(in the rows, 128 means zero)
Each path below is one point turned by a fixed rotation once a step. After each direction that follows a path, write how fast that rotation turns it, in degrees per step (0 if it stays still).
Each turn is a multiple of 5 degrees from 10 to 175, or 0.
Each row of a path follows its step; steps can be skipped.
path 1
step 0: [161, 113, 129, 154, 133, 147, 152, 125, 121, 166, 148, 106, 111, 153, 176, 128, 135, 135, 152, 114, 193, 102, 158, 151, 121, 98, 127, 149, 164, 135, 127, 142, 147, 119, 141, 128, 116, 125, 120, 141, 127, 136, 163, 128, 96, 107, 121, 113, 148]
step 1: [152, 154, 164, 118, 116, 140, 123, 109, 106, 115, 84, 96, 88, 146, 127, 121, 136, 141, 98, 145, 127, 109, 129, 154, 111, 89, 136, 99, 130, 144, 123, 146, 109, 118, 103, 136, 110, 142, 175, 123, 138, 102, 121, 103, 153, 114, 119, 139, 177]
step 2: [146, 126, 71, 145, 147, 110, 127, 113, 108, 162, 117, 129, 131, 139, 87, 157, 108, 156, 106, 106, 126, 151, 105, 134, 142, 146, 114, 125, 151, 174, 155, 144, 94, 128, 142, 140, 106, 118, 148, 119, 129, 110, 155, 146, 138, 116, 83, 124, 137]
step 3: [131, 111, 104, 146, 120, 178, 102, 103, 149, 144, 107, 118, 118, 147, 162, 127, 142, 110, 131, 113, 150, 148, 131, 157, 153, 116, 125, 117, 135, 121, 143, 174, 130, 79, 155, 136, 179, 121, 102, 139, 137, 150, 152, 104, 115, 129, 105, 127, 155]
step 4: [166, 115, 166, 127, 104, 127, 148, 103, 119, 146, 128, 128, 83, 155, 97, 145, 184, 119, 129, 145, 117, 101, 116, 136, 141, 92, 147, 133, 153, 137, 117, 136, 114, 125, 97, 153, 154, 107, 155, 119, 122, 145, 108, 131, 126, 116, 97, 90, 120]
step 5: [179, 122, 97, 113, 135, 158, 143, 137, 113, 163, 130, 128, 99, 131, 114, 152, 104, 127, 115, 142, 131, 130, 128, 128, 129, 141, 135, 113, 109, 158, 117, 149, 118, 97, 97, 116, 59, 102, 128, 142, 120, 147, 182, 139, 123, 127, 133, 118, 146]
step 7: [141, 151, 123, 158, 123, 121, 149, 130, 101, 178, 140, 112, 120, 138, 103, 158, 142, 134, 102, 118, 156, 126, 128, 144, 120, 85, 101, 130, 173, 144, 123, 132, 131, 125, 145, 148, 158, 89, 125, 124, 177, 176, 108, 143, 133, 126, 127, 128, 120]
step 8: [142, 136, 145, 150, 147, 164, 112, 92, 159, 142, 133, 114, 104, 151, 141, 126, 168, 105, 81, 140, 174, 135, 120, 118, 123, 114, 128, 112, 111, 166, 133, 164, 160, 114, 108, 97, 78, 118, 135, 130, 131, 127, 144, 125, 145, 132, 114, 117, 132]
step 9: [163, 115, 123, 112, 163, 126, 93, 134, 108, 130, 107, 139, 82, 133, 103, 124, 135, 154, 136, 114, 163, 110, 151, 164, 130, 120, 143, 105, 157, 140, 117, 126, 108, 158, 130, 127, 125, 142, 146, 140, 133, 106, 166, 106, 108, 103, 79, 117, 102]
Directions:
[138, 133, 120, 127, 129, 136, 125, 131, 121, 144, 137, 127, 136, 136, 124, 128, 120, 136, 122, 120, 122, 125, 141, 131, 124, 129, 137, 127, 134, 127, 124, 128, 128, 132, 136, 125, 132, 124, 122, 132, 123, 128, 125, 128, 121, 117, 140, 124, 122] | 155
[126, 126, 137, 118, 133, 120, 128, 130, 125, 143, 115, 135, 128, 127, 127, 124, 122, 135, 128, 123, 123, 140, 121, 137, 128, 139, 119, 128, 132, 126, 122, 134, 122, 132, 126, 130, 124, 132, 127, 124, 123, 130, 134, 121, 135, 125, 135, 143, 129] | 90
[130, 129, 116, 125, 126, 127, 121, 135, 123, 121, 125, 129, 119, 129, 134, 135, 121, 143, 128, 122, 129, 135, 128, 119, 133, 122, 131, 134, 110, 136, 128, 129, 116, 127, 128, 126, 133, 134, 127, 121, 136, 126, 126, 131, 128, 126, 127, 136, 118] | 95
[125, 133, 123, 124, 133, 133, 124, 118, 129, 122, 123, 118, 128, 130, 139, 133, 133, 133, 124, 129, 123, 133, 131, 134, 134, 125, 131, 132, 126, 119, 124, 123, 142, 122, 121, 135, 127, 128, 118, 136, 124, 124, 135, 129, 149, 120, 133, 127, 125] | 145
[132, 124, 132, 122, 130, 119, 131, 121, 122, 134, 127, 135, 121, 141, 141, 128, 125, 127, 117, 133, 134, 134, 130, 117, 131, 124, 133, 127, 130, 130, 137, 120, 141, 132, 120, 129, 136, 132, 134, 127, 125, 139, 123, 129, 122, 130, 136, 129, 135] | 100
[132, 129, 128, 124, 118, 127, 125, 131, 131, 133, 129, 113, 130, 131, 130, 119, 126, 119, 121, 140, 130, 131, 130, 123, 133, 131, 124, 119, 117, 125, 115, 128, 133, 132, 132, 130, 134, 138, 125, 125, 127, 122, 126, 113, 123, 118, 116, 130, 128] | 140
path 2
step 0: [109, 117, 108, 149, 107, 131, 122, 162, 124, 110, 136, 117, 113, 125, 97, 108, 112, 136, 111, 118, 106, 129, 118, 138, 179, 92, 84, 84, 147, 98, 146, 135, 132, 109, 79, 106, 121, 119, 109, 160, 135, 179, 156, 107, 115, 134, 104, 100, 126]
step 1: [136, 131, 149, 131, 103, 154, 86, 138, 99, 88, 84, 137, 122, 106, 88, 138, 138, 130, 88, 103, 154, 131, 167, 137, 168, 134, 94, 113, 164, 136, 139, 146, 144, 136, 139, 88, 123, 139, 163, 126, 141, 179, 124, 138, 142, 121, 126, 122, 123]
step 3: [136, 110, 125, 118, 111, 123, 138, 140, 147, 98, 176, 128, 148, 163, 128, 119, 111, 128, 128, 137, 136, 91, 135, 121, 146, 101, 115, 109, 99, 106, 125, 155, 103, 162, 120, 113, 172, 121, 153, 116, 151, 186, 175, 143, 114, 117, 90, 128, 85]
step 4: [135, 133, 140, 158, 112, 126, 148, 142, 113, 104, 107, 130, 163, 124, 122, 147, 136, 89, 99, 125, 128, 109, 148, 90, 129, 146, 83, 97, 150, 123, 72, 143, 106, 152, 127, 141, 150, 128, 179, 96, 114, 156, 146, 93, 92, 116, 130, 136, 111]
step 5: [123, 125, 135, 145, 131, 99, 93, 130, 128, 141, 156, 124, 126, 122, 125, 152, 139, 65, 122, 84, 124, 98, 117, 151, 127, 111, 86, 107, 132, 156, 130, 154, 121, 118, 114, 154, 91, 96, 153, 125, 100, 152, 143, 91, 126, 128, 146, 179, 99]
step 6: [154, 158, 118, 115, 129, 129, 112, 100, 111, 140, 180, 118, 137, 129, 123, 127, 153, 94, 108, 102, 173, 115, 99, 96, 165, 108, 91, 136, 141, 104, 186, 147, 113, 120, 114, 149, 123, 132, 142, 135, 130, 154, 174, 126, 138, 128, 121, 98, 104]
step 7: [112, 126, 130, 97, 136, 144, 117, 102, 77, 112, 108, 126, 153, 144, 82, 126, 104, 114, 98, 93, 126, 109, 104, 90, 140, 115, 66, 174, 138, 96, 111, 140, 127, 155, 144, 152, 117, 126, 146, 123, 122, 134, 117, 114, 121, 152, 92, 109, 139]
step 8: [139, 79, 127, 92, 97, 135, 104, 134, 122, 94, 134, 111, 153, 126, 139, 124, 113, 130, 141, 62, 94, 89, 118, 102, 155, 118, 98, 125, 103, 108, 101, 133, 167, 111, 138, 152, 104, 109, 144, 167, 117, 144, 121, 124, 153, 108, 138, 150, 120]
step 9: [149, 104, 130, 104, 143, 104, 137, 129, 125, 104, 157, 129, 162, 137, 150, 135, 173, 129, 91, 92, 144, 139, 140, 127, 206, 121, 123, 149, 107, 103, 112, 92, 123, 120, 154, 117, 143, 139, 129, 126, 130, 171, 157, 98, 155, 104, 142, 139, 124]
Directions:
[133, 122, 130, 128, 134, 125, 125, 130, 133, 129, 127, 134, 136, 139, 140, 134, 136, 124, 129, 126, 124, 135, 136, 131, 126, 121, 136, 116, 116, 126, 114, 123, 128, 142, 134, 129, 127, 126, 137, 128, 133, 133, 126, 139, 128, 129, 128, 119, 130] | 55
[141, 135, 142, 131, 126, 123, 121, 133, 125, 124, 134, 131, 124, 130, 129, 124, 124, 125, 139, 142, 125, 125, 127, 126, 136, 118, 129, 126, 136, 133, 122, 138, 127, 126, 121, 114, 127, 131, 128, 120, 131, 135, 114, 128, 123, 131, 128, 128, 132] | 25
[138, 129, 118, 118, 130, 125, 118, 125, 126, 130, 136, 133, 130, 107, 132, 131, 127, 129, 127, 131, 142, 137, 126, 142, 133, 123, 128, 135, 122, 137, 129, 124, 127, 128, 129, 127, 129, 123, 133, 118, 129, 123, 130, 128, 125, 133, 132, 126, 122] | 95
[135, 126, 127, 134, 125, 145, 128, 130, 129, 128, 121, 125, 130, 129, 119, 134, 131, 127, 124, 136, 127, 123, 133, 130, 128, 132, 129, 128, 127, 124, 134, 122, 141, 132, 133, 138, 124, 126, 134, 106, 124, 129, 117, 121, 130, 137, 120, 129, 132] | 120
[133, 120, 123, 134, 130, 135, 128, 134, 133, 131, 144, 120, 130, 144, 136, 115, 126, 130, 135, 123, 139, 132, 127, 132, 132, 132, 128, 129, 128, 125, 135, 121, 127, 128, 115, 122, 128, 120, 123, 122, 122, 134, 134, 124, 135, 128, 130, 125, 132] | 120
[128, 130, 130, 131, 127, 134, 125, 132, 130, 124, 133, 127, 117, 129, 122, 130, 138, 120, 121, 126, 127, 139, 121, 130, 123, 121, 117, 120, 130, 138, 132, 136, 125, 131, 125, 138, 115, 131, 118, 126, 132, 122, 135, 128, 124, 130, 134, 115, 140] | 60
[125, 127, 128, 120, 118, 133, 121, 132, 123, 126, 134, 132, 132, 119, 128, 123, 145, 114, 130, 134, 127, 131, 134, 120, 111, 126, 133, 131, 134, 124, 129, 123, 130, 124, 132, 120, 136, 125, 120, 128, 130, 136, 132, 124, 136, 122, 121, 124, 128] | 135
[122, 119, 131, 123, 120, 133, 130, 125, 125, 123, 130, 120, 126, 128, 132, 130, 118, 138, 131, 134, 129, 140, 127, 115, 120, 118, 128, 130, 127, 127, 128, 126, 123, 129, 123, 139, 138, 124, 131, 132, 128, 133, 127, 124, 114, 144, 124, 123, 124] | 95
path 3
step 0: [110, 134, 123, 101, 124, 144, 148, 92, 104, 120, 106, 139, 161, 146, 129, 97, 148, 117, 144, 107, 137, 131, 145, 149, 149, 100, 163, 139, 105, 141, 82, 114, 154, 124, 148, 127, 142, 132, 158, 116, 111, 107, 83, 138, 144, 100, 116, 135, 114]
step 1: [132, 135, 130, 114, 161, 141, 146, 123, 135, 102, 145, 178, 131, 138, 140, 126, 149, 111, 123, 154, 117, 147, 102, 169, 150, 140, 126, 141, 112, 109, 105, 110, 176, 123, 111, 129, 104, 135, 158, 98, 121, 116, 103, 149, 117, 109, 143, 120, 93]
step 2: [149, 138, 132, 151, 148, 150, 139, 100, 129, 156, 110, 158, 139, 136, 110, 136, 170, 117, 102, 125, 130, 125, 118, 121, 148, 100, 103, 101, 114, 102, 125, 123, 158, 102, 102, 108, 109, 180, 158, 138, 105, 120, 122, 143, 131, 145, 143, 91, 128]
step 3: [126, 122, 123, 143, 113, 157, 113, 97, 114, 145, 138, 132, 161, 163, 100, 98, 156, 123, 161, 98, 101, 138, 121, 134, 146, 110, 145, 113, 87, 145, 106, 135, 149, 122, 116, 109, 122, 155, 154, 152, 134, 110, 116, 149, 169, 115, 131, 149, 127]
step 4: [119, 134, 156, 118, 151, 153, 109, 117, 132, 119, 134, 144, 137, 170, 121, 132, 123, 136, 146, 157, 144, 133, 110, 166, 187, 152, 139, 119, 95, 143, 126, 128, 141, 130, 119, 93, 106, 127, 162, 104, 145, 133, 128, 149, 139, 92, 155, 132, 105]
step 5: [135, 146, 149, 143, 136, 141, 128, 107, 123, 153, 128, 141, 153, 114, 109, 145, 144, 117, 133, 144, 151, 98, 112, 153, 133, 140, 116, 103, 134, 116, 145, 119, 130, 116, 119, 67, 113, 151, 174, 111, 91, 121, 123, 135, 141, 122, 103, 85, 96]
step 6: [141, 108, 121, 156, 127, 134, 117, 140, 129, 155, 134, 131, 152, 135, 137, 85, 147, 136, 153, 122, 129, 132, 62, 152, 104, 120, 142, 96, 123, 121, 116, 131, 136, 120, 121, 104, 124, 171, 135, 149, 122, 114, 116, 152, 175, 99, 103, 120, 121]
step 7: [141, 122, 140, 118, 124, 130, 115, 107, 128, 125, 143, 112, 155, 184, 139, 107, 108, 172, 121, 124, 158, 125, 83, 141, 147, 143, 134, 105, 118, 111, 108, 123, 120, 125, 141, 109, 119, 160, 146, 114, 158, 119, 144, 165, 123, 100, 170, 121, 117]
step 8: [113, 141, 140, 110, 118, 135, 155, 123, 127, 129, 99, 123, 166, 142, 113, 123, 141, 132, 114, 121, 157, 91, 138, 141, 139, 139, 122, 104, 135, 124, 122, 95, 102, 123, 157, 92, 126, 128, 170, 100, 130, 79, 116, 165, 140, 110, 117, 97, 106]
Directions:
[130, 131, 135, 124, 125, 143, 134, 130, 126, 124, 130, 119, 131, 141, 122, 138, 129, 146, 128, 124, 133, 136, 126, 134, 132, 129, 126, 134, 134, 143, 122, 122, 130, 131, 134, 126, 127, 125, 126, 124, 128, 124, 122, 122, 128, 135, 122, 136, 133] | 95
[135, 130, 128, 124, 124, 125, 144, 116, 127, 132, 126, 136, 125, 127, 131, 147, 121, 133, 120, 132, 137, 131, 131, 130, 129, 134, 116, 124, 127, 124, 128, 135, 126, 119, 129, 120, 128, 127, 124, 130, 139, 137, 131, 134, 130, 131, 135, 127, 122] | 125
[116, 124, 124, 112, 133, 125, 124, 132, 121, 120, 132, 131, 130, 128, 137, 133, 135, 125, 128, 128, 128, 125, 133, 133, 134, 128, 135, 133, 124, 131, 118, 130, 111, 132, 126, 110, 129, 121, 130, 128, 130, 124, 125, 120, 127, 131, 135, 122, 125] | 95
[127, 121, 136, 112, 132, 128, 126, 121, 124, 137, 126, 115, 134, 128, 128, 128, 141, 120, 122, 124, 133, 124, 141, 124, 128, 132, 120, 123, 130, 125, 144, 118, 129, 122, 126, 124, 127, 137, 122, 127, 122, 127, 127, 125, 129, 131, 122, 130, 130] | 125
path 4
step 0: [123, 137, 145, 123, 96, 137, 156, 131, 104, 120, 92, 123, 104, 132, 146, 131, 121, 108, 148, 125, 168, 154, 162, 142, 93, 149, 133, 136, 138, 120, 133, 119, 120, 90, 125, 84, 143, 156, 138, 138, 154, 120, 133, 116, 134, 125, 150, 122, 134]
step 1: [142, 110, 146, 121, 97, 137, 82, 108, 110, 123, 150, 120, 145, 117, 154, 96, 152, 113, 137, 136, 167, 146, 134, 118, 114, 126, 162, 158, 144, 120, 115, 95, 132, 103, 97, 124, 133, 108, 148, 143, 134, 112, 136, 126, 147, 148, 124, 120, 125]
step 2: [170, 131, 129, 146, 116, 131, 132, 142, 115, 130, 152, 149, 135, 134, 173, 131, 138, 138, 115, 163, 136, 144, 108, 134, 137, 101, 139, 123, 138, 125, 97, 134, 138, 114, 118, 135, 137, 145, 159, 81, 173, 95, 130, 132, 117, 157, 116, 121, 140]
step 3: [132, 123, 137, 76, 128, 121, 102, 140, 135, 138, 161, 151, 135, 114, 154, 151, 123, 156, 101, 151, 125, 137, 139, 120, 156, 108, 126, 100, 118, 104, 132, 97, 129, 124, 163, 147, 129, 120, 103, 113, 143, 110, 118, 106, 137, 144, 110, 159, 125]
step 4: [119, 147, 135, 133, 137, 127, 137, 154, 149, 153, 118, 113, 117, 104, 112, 172, 125, 143, 103, 140, 123, 152, 145, 138, 172, 117, 119, 107, 117, 136, 135, 111, 124, 84, 148, 123, 149, 157, 147, 144, 141, 159, 113, 132, 149, 128, 110, 137, 160]
step 5: [105, 128, 121, 120, 135, 124, 106, 122, 133, 144, 142, 95, 120, 113, 117, 141, 99, 155, 133, 114, 166, 151, 111, 135, 109, 140, 135, 112, 137, 134, 162, 99, 129, 100, 131, 82, 146, 158, 113, 154, 99, 128, 114, 134, 126, 153, 153, 140, 129]
step 6: [144, 111, 115, 141, 89, 88, 122, 97, 120, 131, 121, 108, 119, 134, 115, 122, 129, 119, 114, 128, 149, 122, 99, 147, 134, 124, 167, 111, 135, 156, 160, 136, 138, 80, 96, 95, 142, 131, 138, 132, 137, 107, 135, 135, 147, 105, 134, 114, 126]
step 7: [142, 115, 112, 114, 80, 134, 132, 117, 117, 119, 121, 140, 103, 102, 140, 115, 116, 123, 105, 155, 157, 135, 109, 116, 134, 123, 125, 139, 162, 130, 136, 118, 177, 138, 138, 103, 123, 118, 148, 98, 107, 93, 136, 101, 116, 134, 134, 111, 100]
step 8: [120, 158, 113, 125, 88, 117, 106, 139, 139, 106, 122, 168, 124, 105, 118, 122, 163, 129, 128, 142, 118, 127, 127, 110, 164, 122, 125, 128, 140, 103, 107, 100, 144, 125, 127, 99, 110, 103, 138, 94, 169, 119, 127, 125, 148, 117, 132, 151, 151]
Directions:
[117, 118, 134, 137, 137, 123, 128, 129, 136, 122, 140, 122, 128, 124, 126, 131, 126, 123, 137, 121, 132, 125, 123, 127, 122, 127, 133, 134, 125, 130, 126, 128, 132, 130, 115, 125, 130, 126, 131, 126, 128, 117, 117, 129, 126, 137, 123, 129, 146] | 90
[124, 129, 137, 136, 130, 130, 128, 127, 136, 131, 116, 127, 125, 122, 132, 136, 127, 125, 114, 125, 127, 135, 131, 129, 113, 132, 135, 124, 124, 123, 133, 125, 117, 120, 118, 129, 129, 131, 116, 124, 113, 133, 128, 134, 131, 124, 138, 125, 129] | 65
[119, 124, 131, 122, 125, 119, 131, 142, 130, 143, 134, 138, 134, 129, 133, 124, 126, 128, 127, 128, 114, 136, 126, 119, 134, 124, 118, 129, 130, 125, 133, 128, 124, 125, 126, 137, 121, 126, 130, 118, 130, 134, 119, 138, 128, 136, 132, 128, 129] | 60
[121, 135, 123, 123, 130, 130, 130, 131, 135, 122, 122, 123, 124, 126, 122, 132, 128, 124, 142, 123, 123, 140, 132, 127, 126, 124, 129, 128, 143, 116, 114, 124, 132, 118, 130, 132, 130, 129, 132, 140, 127, 127, 122, 135, 135, 124, 128, 134, 121] | 85
path 5
step 0: [134, 132, 136, 164, 79, 117, 141, 110, 180, 131, 106, 171, 122, 148, 154, 86, 127, 118, 139, 149, 160, 110, 163, 144, 106, 156, 155, 93, 108, 108, 132, 128, 138, 132, 120, 117, 106, 113, 125, 118, 112, 128, 109, 110, 97, 146, 118, 110, 135]
step 1: [77, 132, 151, 149, 127, 120, 126, 122, 138, 153, 97, 122, 127, 152, 169, 105, 137, 154, 132, 150, 155, 112, 178, 107, 81, 172, 138, 96, 108, 124, 97, 136, 124, 123, 158, 128, 117, 133, 146, 131, 132, 109, 116, 127, 106, 112, 127, 139, 153]
step 3: [101, 148, 158, 122, 128, 129, 126, 116, 165, 124, 115, 108, 172, 90, 153, 140, 132, 123, 132, 133, 122, 124, 145, 97, 130, 156, 158, 123, 117, 86, 86, 139, 132, 131, 123, 100, 123, 95, 84, 153, 128, 123, 109, 119, 142, 115, 130, 165, 170]
step 4: [126, 131, 163, 93, 94, 174, 126, 115, 183, 131, 107, 127, 155, 144, 135, 96, 142, 109, 143, 99, 112, 133, 152, 122, 139, 161, 132, 114, 130, 103, 130, 122, 158, 122, 104, 94, 104, 94, 106, 121, 104, 112, 111, 147, 122, 121, 113, 155, 129]
step 5: [146, 122, 125, 144, 112, 167, 129, 112, 149, 111, 93, 130, 165, 132, 149, 99, 120, 136, 126, 166, 133, 139, 184, 114, 125, 176, 144, 138, 141, 117, 119, 133, 153, 114, 151, 121, 126, 128, 93, 135, 117, 113, 84, 163, 98, 128, 100, 118, 128]
step 6: [147, 146, 128, 115, 96, 140, 115, 127, 133, 110, 74, 133, 119, 141, 175, 104, 142, 143, 163, 142, 156, 111, 155, 111, 106, 189, 125, 141, 129, 136, 125, 143, 135, 131, 125, 105, 169, 111, 141, 122, 122, 84, 135, 144, 102, 142, 116, 137, 140]
step 7: [150, 140, 146, 138, 119, 119, 111, 142, 122, 102, 99, 131, 139, 136, 184, 114, 118, 134, 145, 117, 121, 105, 133, 91, 91, 174, 124, 135, 105, 130, 104, 139, 127, 151, 148, 135, 158, 115, 98, 153, 97, 158, 122, 100, 97, 112, 93, 152, 154]
step 8: [128, 136, 148, 108, 86, 136, 133, 101, 130, 123, 95, 134, 131, 133, 151, 152, 137, 94, 133, 118, 129, 112, 135, 89, 102, 146, 125, 155, 104, 96, 107, 112, 91, 139, 110, 102, 123, 102, 139, 170, 112, 141, 131, 140, 102, 81, 104, 163, 144]
step 9: [135, 118, 154, 141, 117, 138, 158, 126, 143, 127, 88, 122, 127, 135, 121, 129, 159, 121, 139, 109, 102, 103, 129, 95, 112, 126, 144, 143, 145, 89, 111, 129, 150, 148, 158, 84, 119, 113, 107, 175, 89, 121, 86, 147, 124, 101, 97, 146, 103]
Directions:
[129, 130, 120, 127, 119, 127, 120, 122, 129, 128, 130, 132, 135, 117, 121, 141, 128, 123, 121, 141, 144, 131, 137, 125, 127, 123, 147, 128, 120, 126, 129, 127, 121, 130, 123, 129, 137, 132, 128, 129, 136, 133, 123, 131, 125, 127, 126, 130, 132] | 145
[127, 129, 129, 120, 134, 124, 130, 125, 133, 128, 129, 136, 128, 128, 136, 136, 134, 134, 119, 123, 127, 133, 118, 122, 109, 131, 131, 138, 121, 124, 120, 125, 128, 119, 133, 130, 131, 134, 135, 130, 127, 137, 141, 118, 134, 126, 128, 136, 130] | 65
[121, 135, 118, 132, 119, 128, 130, 131, 120, 126, 132, 128, 130, 132, 132, 133, 124, 133, 140, 124, 132, 115, 125, 129, 121, 138, 122, 126, 126, 140, 135, 126, 114, 130, 139, 131, 126, 135, 129, 124, 135, 127, 120, 120, 125, 130, 128, 136, 138] | 65
[134, 126, 135, 140, 128, 112, 127, 118, 120, 123, 119, 128, 124, 135, 132, 132, 134, 130, 130, 128, 130, 124, 119, 130, 126, 122, 128, 122, 121, 117, 139, 126, 120, 136, 126, 126, 124, 141, 130, 135, 117, 131, 127, 135, 122, 127, 132, 129, 122] | 35
